Rotation paths and how fast each direction turns (degrees a step)
Each turn is a multiple of 5 degrees from 10 to 175, or 0.
Each row of a path follows its step; steps can be skipped.
path 1
step 1: [ -8 -14 -13   9  -6  -8  11   6 -17  -6   2  -6   3   3  -7  14  -1  14
   5  10 -15 -12  18  10   3  -1  -8  -2  16  -5   5 -13 -17  -3  15  13
 -16   9  21   5 -24  11   0  -8  14   6  13 -24  12   0   3  -3   6   1
   2   8  -6  18 -11 -14 -14  -6 -10  -5   0  -2  -1 -19  -4]
step 3: [  6   3  10   6 -13   6  12   3   0  13   2   6   7 -17  12  -3  -9  18
   1 -17   9  -5   5  -5  -1   8  -2   7  -3   0   2 -25  -3  22  10   0
 -23  13   3 -10   0 -23  -5  -2  19  11   9  -6   3 -23   0   2  11  -1
 -12  -3  -6  -2  11  -9  -3   6 -24 -27   6  -6 -14   1   3]
step 6: [  1   8  -2 -13 -23 -10  12  -1  19 -12   6  11  -6  -7  -9   0 -14  12
   2   3  13  -5   6   4  -5   5   1  12   8  -4   2  13 -15  -4  11   7
   7   9  12 -15   1   9   1  -2  20   9  11 -22  24   4  -6  -3  30   6
   5   1 -10  -1 -14  -3  -6  26 -12 -10   9  -7  -3  -5   1]
step 13: [ 12  -4 -26 -17 -15   0  -5  11  -3 -10  15  -4   3  -4  -1  14 -15  -5
  23 -11 -14   6   8  -2 -19  -7   8 -11  -2  10  -4 -23  -1   0   5  10
  -7   3  21 -11 -13 -10   5 -11  -1   9   0 -15  -3  -6 -12   3  -8  -8
 -10  -4   2   1 -16   6 -16  -2 -24   2   6   2  11 -15  -2]
step 18: [  8 -18  -1  -2  -5   1  -2  16 -14  -7  -6  -2  -8  -7   4  -4 -10  10
  -2  -8 -14   8  28   3  -9  -9  -6  -1   4   2  -9  -4   4  -5  18   9
 -15  13   9  -7 -19   6  -5  -4  20   1  12  -4  14  -7  -5  -9  13   0
  15  19  -1  12 -16 -21  -3  12  -5 -15  12 -14   8 -21   9]
step 20: [ -4  16  -7  13 -12  -3   1   9   5  11  10  14  -4 -21   2   0  -7  23
  14   0   7 -27  -2  -4   1  -4  -6  19   0  10   7 -10   2  -2   1   6
 -17   4   8  -4  -6  -7  15 -13  20   7   7  -6  18 -25   3 -11  23 -12
  -2  -3 -13 -13  -3   1  -9   1 -13 -12   3   3 -11   4   9]
step 23: [-11  13  -4 -10 -22   5  10   5  -2   0   0  21  19  -7   3  -3 -17  -2
   3  -7  13  15  11   0   0  16  -7  11  19  -6   3   1  -5   1  15   1
   3   5  16 -17 -18  -7 -11  -8   7  -1   0 -19  10   8  -3 -17  25  -4
   9  -5  -5   1 -14  -2  -2  15   2  -1  16  14  -9 -14  11]
step 30: [ -2  -6  -8  -8 -12  -6   8   7  -5   4   2  -4   3  -8  -5  12 -13 -12
  15  -6 -16  -8   5  10  -5  -4  15 -12   6  22  -2  -4 -11  -6  15   1
 -22  12   8   1 -18 -21   1  -2   8   7  -4 -12  -3  -5  13  -4  -5   2
  -7   6  -8  11   4 -14 -25  -3 -27   9   3 -14  -4 -27   5]
step 32: [  3  -8   3  -8   5   5 -10  -7   0  13   3  21  21 -13 -10   7 -15  16
   6  -7   2  -3  20   3  -5  17  -6  19  -6  -4 -15 -10  -3   8   6   5
  -5  15  22  -3  -8   5  -9   0  10  20  15 -24  -3  -7   6  -1  13  -6
 -11  10 -10 -12 -15 -12   4  10 -12 -17  12  -4   1  -4   0]
Speeds:
[ 4 -2  1  3 -3 -1  2  4  1  3 -4  1  2 -5  2  4  0 -5  0  5  1  4 -2  0
  0  3  1 -4 -2  0  0  2  2 -2  0  6  0  2 -1  5  0 -2  3  2  4 -2  3  1
  0  2  1  1  0  0  1 -1  2 -6  2 -1  0  8  0 -2  0 -4 -3 -1  1] | 120
[-3  1 -3 -2  0 -3  5  4  4  5 -3  1  4  5  5  2 -2  0  2  1 -2  3 -1 -2
  0 -5  0 -3  1 -2  5 -1  3  2  1  3  1 -1  3  0 -2  3  3  4 -4  3 -3  0
 -3  1  2  1  1  1 -2 -1  6  2 -1  0  1 -1 -2  2  2  4  4  3  0] | 25
[-4  1  3 -2  0  4  2 -4 -4 -4 -1  0  4 -2 -2  0  0  4 -2  3 -1  0  5  6
 -3  0  4 -2  0  0 -2  2  1 -5  1  1 -3  2  1  2  4  0 -2  1  2  4  0  3
  4  1 -1  2  1  0  0 -3  7  1  2 -5 -3 -1 -3  0  0  2  4  0 -1] | 125
[ 0 -2 -2  7 -2  2  5 -1 -1 -4 -2  1  2  0 -1 -3  4  2 -1  5  5 -3  2 -3
  2 -1  0  1 -4 -3  2 -3  0  0  1  1  0  1 -1  0  0 -1  0 -2 -1 -4  0 -3
  2 -2  0 -4  8  1 -3 -1  3  4 -6  0  3  1 -1  4 -1  1 -4  2  2] | 130
[ 5  1 -3 -4  1 -1  1  3  3  0  1 -1 -4 -1 -5 -6  0  1  2  2  2  0 -4  3
  3 -4 -1 -1 -1  4 -1  0  5  3  3  0  0  5  0 -2  6  2 -1  1 -2 -3  4  2
  0  3  0  5  2  1  4  0  0  5  2 -6  1  1  1  2  0 -1  1  1  4] | 35
[ 0 -4 -2 -1 -2  0 -2  0  1 -4 -3 -3  3  5  0  4 -2 -1  2  3  1 -4  0  0
 -5 -1 -2 -5  7 -1 -4  4  3 -3  2 -3 -1  4  5 -3  0  0  3 -3 -1 -5 -2  0
 -1 -1 -1 -2 -2  2  1 -1  2  4  2  2  5 -1  0 -2  3 -6 -2 -2 -2] | 85
